Each path below is one point turned by a fixed rotation once a step. After each direction that follows a path, write how fast that rotation turns it, in degrees a step (0 if it stays still).
Each turn is a multiple of 5 degrees from 10 to 175, or 0.
Each row of a path follows its step; steps can be skipped.
Path 1:
step 1: [ -1 -22  -2   3  -3  -7   7  11 -12  -6 -20  14  15  15  13   0  35 -11
  21 -10 -36  -8  -3  16  14  17   1   7  26 -21 -27  22 -11   6 -20 -20
 -18   1 -19  -6   9 -14   4   6 -26  28  17   2 -29]
step 4: [ 16   3   1  38  15   6 -28   8   4  11  -1  -2  25   3  -8  22  15 -18
  -2 -19 -16 -22 -18  -4  -2  40  18   6   7  -8  -2  30   3  -7  18 -27
 -13  -6 -15   4   8  20   5  18 -30   4 -12 -10 -10]
step 7: [ -5  -6 -22  14   2  -7   0 -31  19   7  -7  11  -4   4  14  31  29  -4
 -20   2 -23 -37 -23 -11   9  12  24   2   6 -21  -3   3  -5  32   2 -15
 -10  12   5  13   0   8 -38  27  10   9   5  -5  -9]
step 8: [  1 -11  12  43  10   0  -4  13   0  18 -22  -3  23  23 -11   4   2  -3
  17 -20 -22 -17  -8  21  13  24  18 -13  -4 -18   7   9  11  11  24 -39
  39 -13 -13  -4  -1  -3  -1   4 -14  13  -2 -15   6]
step 13: [-10 -29  14   9  -3   8 -15  -2  -2  -8 -30  15  20  15   8   0  19   2
   2   0 -16 -29 -15  20  -2   8   6   6  15 -37  10  17   9   2 -30 -16
 -33 -12 -20 -28  17  27   4  -5  -8  12  17  -6  -5]
step 18: [  6  -4 -24  -1   1 -22   0  -1   8  -2 -13 -13  19   8 -34  10  19   8
  25 -21 -42   0  -8  -7 -13  13  16 -18  32   6  21  16  14   7 -25 -24
 -21  11  -6 -10  12 -11   3   2 -16  20 -18 -12   6]
step 19: [ -4   6  21   1 -12   4 -14 -21  13   0  -1  14 -19  -7  -1  -1   9 -15
   0  -7 -19 -17 -28  -7 -22   2  39  -8  15 -33   3   8 -13  35  11 -17
 -14  -1   2  16  21 -13 -16  39  -7  18   9   0 -18]
step 25: [ -5  -8  -6  18  20  -2 -31   2  17   3 -42   2  26  25  13  -2   0 -29
  -7 -10   0 -29 -14   1 -13   3   9   2   2 -11  34  -1   2  16 -11 -22
 -15   8  -4 -11  32  18  11  -3 -10  19   7 -24  11]
step 26: [ -3 -21  -7   6   0 -17  32  -3 -12   5 -41   8 -20  17  -5   3  23  -3
  11   0 -35 -13  -3  -9  -4  11  12  12  16   5  -5  25  -7   8 -15 -22
   3  23  -1  -6   0  14  -8  32 -18  30  31   8 -10]
Speeds:
[  0   2   0   0 -10  -3   0  -2   3  -4   3   0   1   4   7  -5  10  -1
  -2   5  -2  -2  -5   6   6   2  -6   0  -3  -4   1 -11  -6   3 -13   0
  -9  -3   1   8  -4   1  -6  -2   4   7   6  12   1] => 175
[  0   8   5   7  -1  -2   6   8   4   0   1   1  -3  -4   1  -3   8  -3
  -6   3   7   2   8  -6 -10  13   5  -2   6  -2  -7   7 -11  -3   7   7
  -5   3   1   2   2   3  -2   3   5   2   0   4  -3] => 145
[ 6 -2 -4  4  2 -1  1 -6  0  1  8 -3  2  3 -5  2  2  0  4 -9  4 -7 10 -7
  1 -6  2 10  4  0 -9  5 10  6 -7  3 -4 -2  0 -1 -7  9 -4 -1  1  5 -5  8
 -6] => 130
[  3  -1   5  -4   4  -2   0   6  -1   5  -6   6   6   6  -7   1   2   2
   3   4   3   8   5  -6  -6  -2  -7   2   0   5  -3  -5   0   1 -14  -6
  -8   8   5  -8   3  -2  -5   2   4  -2   8 -10  -4] => 90
[ -3  -6  -5   2   4  -6  -7   1  -4  -2   5  -6  -4   8  -2   4   8   0
  -2   4  -1   8   0   3  -1  -1   3   6   2  -2  -9   1  -7   4  -4   2
   9   7   0   5   6  -8   3 -12   1   6  -8  -6   6] => 170
[  7  -2   3  -9  -8   0  -9   0  -5   4   4  -4  -8  -8 -12   2   0  -3
  -3  -2   2  -1  -3  -1  -1   5   2   4  -7 -12   1   3   0 -12  -5  -1
  -2   3  -2   0  -5   6   6   4   5   5   4  -5   4] => 45
[ -2  -4  11   2  -6   2   3   1  -9  -2  -3   4  -3  -1  -3  -5  -2   1
   6   2  -2   2  10   0   2  -5   3   0  -7  -7  -6   0  -2   8   2  -4
  14  -1  -4   1  -2  -8   3   4   3   5   7   7 -11] => 155
Path 2:
step 14: [  7   8  -8  -1   9  17   1   6   2   9   2  -1  29  12 -13  -2 -16 -60
  18 -12   0  18  31   9 -10 -16 -17   8 -16 -21  16 -13 -40 -40  18  -7
 -19 -15  31   6 -11  16 -18   1  42  -4 -17 -26 -26]
step 15: [-15 -12   9  23 -10   9  31   3  -4  25  -8 -19  11 -31 -14  -8 -17 -29
 -19  17 -33  -2  43   1 -33  -6  27  19 -12   0  -4  13  23  12   9  13
  -7 -36   6  41  12  12 -15  -2  -2   8  44  -3  -4]
step 16: [-19  16  21   2  21  30  42  12  35 -29 -18  13  -7 -49  -8   6 -27   9
  28 -15  25   9  -9  22  -3  -2  -8  15 -17 -12  17 -14   0 -25  23 -10
  31 -12  11  16 -10 -18  13   3  12   5  36   8 -11]
step 19: [ -9 -15  14  -5  17   1   6 -16   5 -14 -35 -10 -19 -13 -31  -8  16  14
 -12 -28   2  -2  17  47 -19 -16  23   3  27 -31   7 -15  33  -6  34  24
  22 -32  14 -14  19 -28  14  14   8 -34   7   7  -5]
step 20: [-29  13  -9  -8  -9  34 -30 -10 -24   7  -3  -6  -6 -48  -6  15 -10   8
   8  -7  14 -12  19  19  31 -39  -7  -7  27  15  16 -17 -14   2   1 -28
  16   9  38  18  -3   6 -13   4  -5 -42  -1 -25 -30]
step 23: [-12 -41   9  10 -13  21  30 -24   8 -23   0 -28   6 -13   0  -4  19 -24
  21   5  -8   3  26  32  20 -27 -14  32 -25   7  22 -25   2  17 -11 -12
   6 -10  27  -9  11   6  -9  21 -21   1   8 -46 -22]
step 24: [  8  15  13 -11 -20 -19  -5 -10  26   0   2 -17 -17 -30  12  -7 -27  -4
 -18   4  -3 -17  18   7   7 -14 -13  21  -7  41  -3 -15 -49  -6  53  25
  -2  -6  18  23 -14   5   3  -4  15  23  45 -20  -4]
step 25: [  9   9  32   6 -14  10  29   8  -6  29   2  19   7 -25 -21   4   1 -23
  31 -14   6   9  15  12 -14 -26 -12  31 -27  -7 -19  -1  -5   7  35  37
  10 -24 -13 -17  -9  15  53 -18  -6 -11 -19   5 -34]
step 26: [-11  -6 -21 -19   2 -16  21  10  42  -1  13 -10   7 -34  21   6  17 -13
   8 -24 -18  13  53  27   6 -30 -12 -13  -7 -48 -10  28  -8   6   8   9
   4  -5   1  25 -15 -14 -20  13  -9 -11   6 -23 -29]
Speeds:
[  3   1   3   6   1   7  -2   1  -1  -3   8   1  -3   1  -1  -2   1   0
   2   0   7  -5   7   6   2   6   2  -1   4  10   2   5   5   6  -5  11
 -13   1  -6   7 -11  -5  -4   1  10   0   3  -8   1] => 120
[  0  -1  -6  -2   0   2  -6   1  -3   1 -10   5   5   5   8  -3   9   7
  10  -8   0  -4   9  -1   0  -5   0  13  -4  -2   8   1  -4   4  -2  -7
   1   8   1   2  -3 -10  -5   3   3   3   1   2  -3] => 115
[ -1   1   3  -4   2   9   1   8 -10  -1   5   7   8  -9  -5  -3  -6   2
  -2  -7   3  -1   1  -7  10   2   0   3  -4   5   0  -5   2  -6  -3  -6
  -9   2   2   2  -2  -1  10   0 -12   3  -2   1  -1] => 160
[ -5  -5  -1   8  -3   1   8 -10   2  -7  -4  -4   4   0   1   4  -6  -2
   2  10   7   7  -7  -9   0  -3  -3   5  -7   2   9   2   1  -1  -1   0
  -8   5  -2  -1   0  -7   1  -3  -2   1  12   0   9] => 55
[ -3  -8  -1  13   2   0  -1   0   4   2   3 -12  -5   1  -2 -12   5  -2
   3   5  -2  -2   4  -2   6   0  -7   4  -2   1   0   1  -7  -4   3  -3
  -3   3   3   4  -2  11  11   4   5   8  -5   5  -1] => 35
[ -4  -8  -2  -6  -4  -3  -5   7   0   2   0   1  12  -9   0  -5   1  -1
   7   4  -1  11   0  -7  -3   8   4   1   0  -2  -2  -1  -1   8   8   7
 -10  -2  -1  -6   3   1  -3   1  10  -5  -6   5   0] => 100
[ -7 -10   6  -5   1  -5   1   3   2  -8  -6   2  -2  13 -10  -4   0  -5
  -3 -10  -8   2  -4  -1   0   2  -2   1   5   0   4   3  -9  -2  -5   0
  -9  -1  -3  -2   6   0  -3   5  -3   1   0 -12  -2] => 80
Path 3:
step 0: [ 14   8  22   0 -19 -12 -13  19  -1  10   9   3   4  21 -16  20 -19  17
  13 -10  -4  24  35  28 -19 -24  14  -6 -29  10 -12  20  -8 -19  -1  -6
  33 -16 -20 -45 -12  -8  28 -12 -16  -3 -11 -15 -25]
step 3: [ -8  17 -30 -34  -9  35  31   0 -11  36 -12  12   4 -14   4  17  -2  -1
  16 -35  22 -18  16  -5   0  -6   5  -1  38  18  -9   3   5  13   0  11
   9 -31   2  10  11  24  -4  15  -3  10  -8 -35  20]
step 4: [-38  33  -7 -15 -10  14  -1   2 -19  41  -6  27  13   4 -15   4 -19 -17
 -18  -6  13   2   7 -16   9  24  16   8  12  20  -1  33  11 -18  19  -7
  -3 -14   9 -37 -33   5  26 -17  -2  16   0 -28  -6]
step 6: [-20  20 -21  -5  22 -23  10  -5   4  -5  -6  -7 -13 -16 -29 -11   2  -5
 -18  28 -38 -12  29 -12 -45 -18  -5  18  -2 -15  -9  14 -51 -12 -14  17
  15 -19  -4 -10 -11  11  10 -23  -9 -18  -7  -3  -1]
step 10: [  4  16  11 -27  28  20  -1 -15  -7  12 -22  23 -23  -6  32  -6  22 -18
  -6 -18 -19  -9  49 -13   0  -5  23  -8  -4   2 -25   6 -20 -23  34   1
  17 -13  30  10  -8  -3  -6 -26   1  -7  -5  14 -13]
step 16: [ 21 -42  -8 -35  14  20   1  30 -31  42  16 -20  -1  17  -6  27  -9  -5
  -7  -4   2  -6  34  -4 -24 -23   7  16  11  21  -9 -18  -9  -4  15 -11
   9   6   3  -4   0   8  28  18  -4 -27  11   5  -7]
step 19: [-18  54  23 -13  -3   5  53 -13 -15 -17 -18  16 -11   6  -8   2  19 -18
  27   0  -3  -6  24  -9 -17   7  21  -3  -8   3 -14   4 -24  -2 -19  -7
  -3 -20  -8  29  -4   1   8  39 -17  -7  -8  14   3]
step 21: [  5  -9 -41  -4 -11  30  18   2   2  -2   4  12  13 -14 -25  11   5  -8
 -17 -19  -2  14  26 -10  26  33  32   7  33 -20  23 -11 -26 -28   5  -7
 -11   9   4  -7 -32  23  22  20  12  -4  13   7  -3]
step 25: [ 31  -7  10  11   9  36  26  11   5   3 -14   1 -35   1 -13  49  23 -19
  -9  -6   8  33   6  -3 -12  15  -7  16  18  19   2   3 -24  22 -11   9
   9   3 -20 -14   1  24 -15  18  10 -28  16   9 -23]
Speeds:
[ -4  -5  -1   0  -6 -11  -3   3   4  -1   4  -5   2  -1  -5   3   0   1
  -4  -5  -8 -11  -8   6  -2  -6   1  -4   5   0   5  -4  -3  -3  -6   1
  -2   2   1  -1 -14   1   0  -3   0 -15   3  -3  -5] => 45
[  3  -8   6   8  12   1   0  -2   3  -1   0  -3  -5  -2  -3 -10   6  -4
  -5  -1   1  -9   4   4  -8  -1  -4   4   6   2  -7  -1  -7   0  -9   3
   2  -2  10   5   1   6   4   7  -6   4   4   6  -1] => 80
[-13   3  -4   2  -1   7  -3 -10   0  -3   0   2  -7   4   2  -8   2   0
   0  -7 -11   1  -3  -6   0  -1   0   2  -1  -1  -2 -10  -3  -9  -1   3
  -6 -11  -4   7  -4  -1  -2  -2  -1   0  -5   1  11] => 160
[  1  -3  -7  -5  -6   1   0   0 -10  -3  -2 -11  -7  -3   5   2   6 -12
   1  10   4   2  -2  -5  -1  -9 -10  -4   4  -8   7   0  -7  -2   4  -2
   3  -6   0   5   3   7   1   2   4  -3   1   4  -3] => 80
[  0   2   1   1   7   1   1  -5   2   3   6  -9   4  -9   4  -9  -7   0
   6   5  -5   6   5   5   2   0  -4   5   7  -3  -3 -10   0  -1  11  -1
   0  -3  -1 -10  -6  -7   1   4  -3  -4  -7   0  -9] => 65
[-5  5 -2 -6  6  0 -4  7  3  3 -7 -3 -4 -9 -2 -4 -1  7  4  6  8  4 -6  1
  4 -8  8 -2 -5  4  2 -2  3  3 -7 10  2 -2 -7  0 -7  2 -4  4 -2  2  2 13
  2] => 65
[ 5 -1 -3  3  4 -3 -6 -7 -2 -3 -3  5  7  2 -1  0  8  0 -6  5  4  7 -9  0
  5  5 -1 -4  2  3 -2 -4  3 -8 -3  4 -2 -3  6 -1 -9 -2  5  5 18  7  0 -3
 -7] => 110
Path 4:
step 2: [ 18 -33 -22  -3  -2 -30  -5  20  -3 -20 -23  11   7  19 -17   4   8  -5
 -10   4 -28  -4 -30  19 -30  16 -13  24   6   2  11  12  -7  24  -1   2
  16  20   5   2  30  17  19  -1  23   9 -23  12 -25]
step 9: [ 14  23  16  -6  -9  -8   5 -22  19  19  -5  -9  23  27 -23  40 -12 -15
 -12  23   3  -7  10  -5  16  -9   9  -6   7  10   2 -34   1  -9  -2  15
   5   3  -7 -25   2 -46 -20 -17  17 -32   3  23  11]
step 15: [ -6 -12  36 -17   8  22   9   8  33  14  13  21   1 -21  15 -12 -32  26
  -6  31  14   9   3  -2  -6  12   0  23   3  -1 -16  11   1  -9  13 -32
  10  -4  19  38   2 -15 -10  22   3 -37  -6  10   5]
step 16: [-22 -32 -17   6  28  13  15 -10 -15  -5   3  30  -3 -21   5 -25  21   0
  10 -14  19 -29  -8 -16   0 -28 -20  -7   3   3  13  -6 -24  -1  11  -6
  36 -20 -19   5  16  20 -18 -20  13 -25   9  -5   5]
step 18: [  7   9   4 -10  -9 -21   4   1  52  -5   1 -20 -26  -2  -7 -21  30  19
 -21   7   9  29 -33 -11  16  11   4  14  -8 -10 -29  10  -7  28 -12  -5
  17 -17 -14   4   2  -9  28  -4   6 -23  -8 -17  -7]
step 19: [ 23 -24  -5  -1   9 -21 -28   3  -8 -18   0  15   2  11  15  -1  10  23
  16 -16 -18 -15   1   5  -6  -6 -32 -18  27 -20   1  26   5  33  -2 -12
  37  -8  37 -36   4   8   5   1 -11   0  -2 -17  -9]
step 21: [  8   7   6  16 -27 -19  19  10  33  -2  30 -31  -4  13 -27   7 -29   0
  10 -23 -19  12  12 -43   6   0 -13  24   4  21  -2 -20 -29 -10   8   7
  32   6  -3  -3  -8  -1   2   0  -9  -2  23  -1  -5]
step 24: [  4   1  14  27 -18  20   8 -14   4   1  38  14   7   1 -14  -4  -2 -12
  -6 -17 -11  20  13  10  32 -18  12 -23  11  29  -7   1  15  38 -14   7
   7  21  -9  21 -41 -15 -13   2 -20  10  -5 -16  13]
step 26: [  4  20 -13   2 -21   8 -19 -12   1  15 -14 -21   7  -2  13   3 -30  28
 -13  27   9 -29 -13  -1  -1 -17  41 -29  10   1  -4 -21  20 -42 -15  -3
   5   5   2  -6 -15 -27   1  13  13   6  15  13 -10]
Speeds:
[  6   2   1  -3   6 -10  -2  -9   1  -8 -11  -5  -2  -4 -10   4   5   1
  -1   4   3  -1  -3   2   0   4  -1  -3   8   9  -7   2  -9  -2   4  -5
  -1  -2   8  -8  -5  -4   4  -5   5   6   4  -2   4] => 40
[ 4  5 -9  0  4 -3  1  5  6 -2 10  3  6 -6  1 11 -5  2 -1  1 11  3  0  2
 15 -5 -1  4 -8  5 -3  1 -6  3  2 -1  8  2  4  6  0 -4  5  0 -4 -2  0 -6
 -2] => 125
[  5  -2  -2  -2  -1   1  -8  -7   3   2  -3   1  -5   0   2  -1   0   4
 -10   1   3  -4   2  -3   1  -2  -6  14  -2   2   6  -7  -2   7   3  14
  -4  -7  -3   4   2   1   0 -15   5   1  -1   2  -6] => 155
[ -2   5   3  -2  -8  -4   4   3   2  -3   9  -9   3   1   7   7   8   2
   3 -10  -5  -7   8   1  -2  -6  -1   8   8  -6  -2   2  -5   3  -4   3
  -4  -1  -2  -5   1 -12   0  -5  -4   4   0  -1   8] => 25
[ 13   3  -2  -8  -5   3   5  -5  -2   0   1  10 -10   1  -1   8  -7   4
   6  -1   2  -1   2  -2  -2   7   4   8  12  -1   3  -2   0  -3   2  -2
   4   4  -1  -4   4   0  -6   6  -5   3 -10  -4  -4] => 170
[  3  -2   6  -4   5  -4   2  10  -5  -2   5  -2   3   5   8  -6  -1  -2
 -11   1   4  -1   0   7  -1   9   9   1   0   3  -6  -9  -6   0   9   8
   0  -2   2  -3   3   4   4   5   0  -1 -10   2   9] => 140
[ -8   8  -4  -7  -6  16   2  -3  -5  -6  -8   6   3   5  -2   1  -7  -3
   3   6  -1  -9  -1  -1   0   2   2   0 -12  -1  -4  -2   0   4   7   0
  -4  -2   1  -4  -4  -9   4  -4  -3   0   0  -3   6] => 20
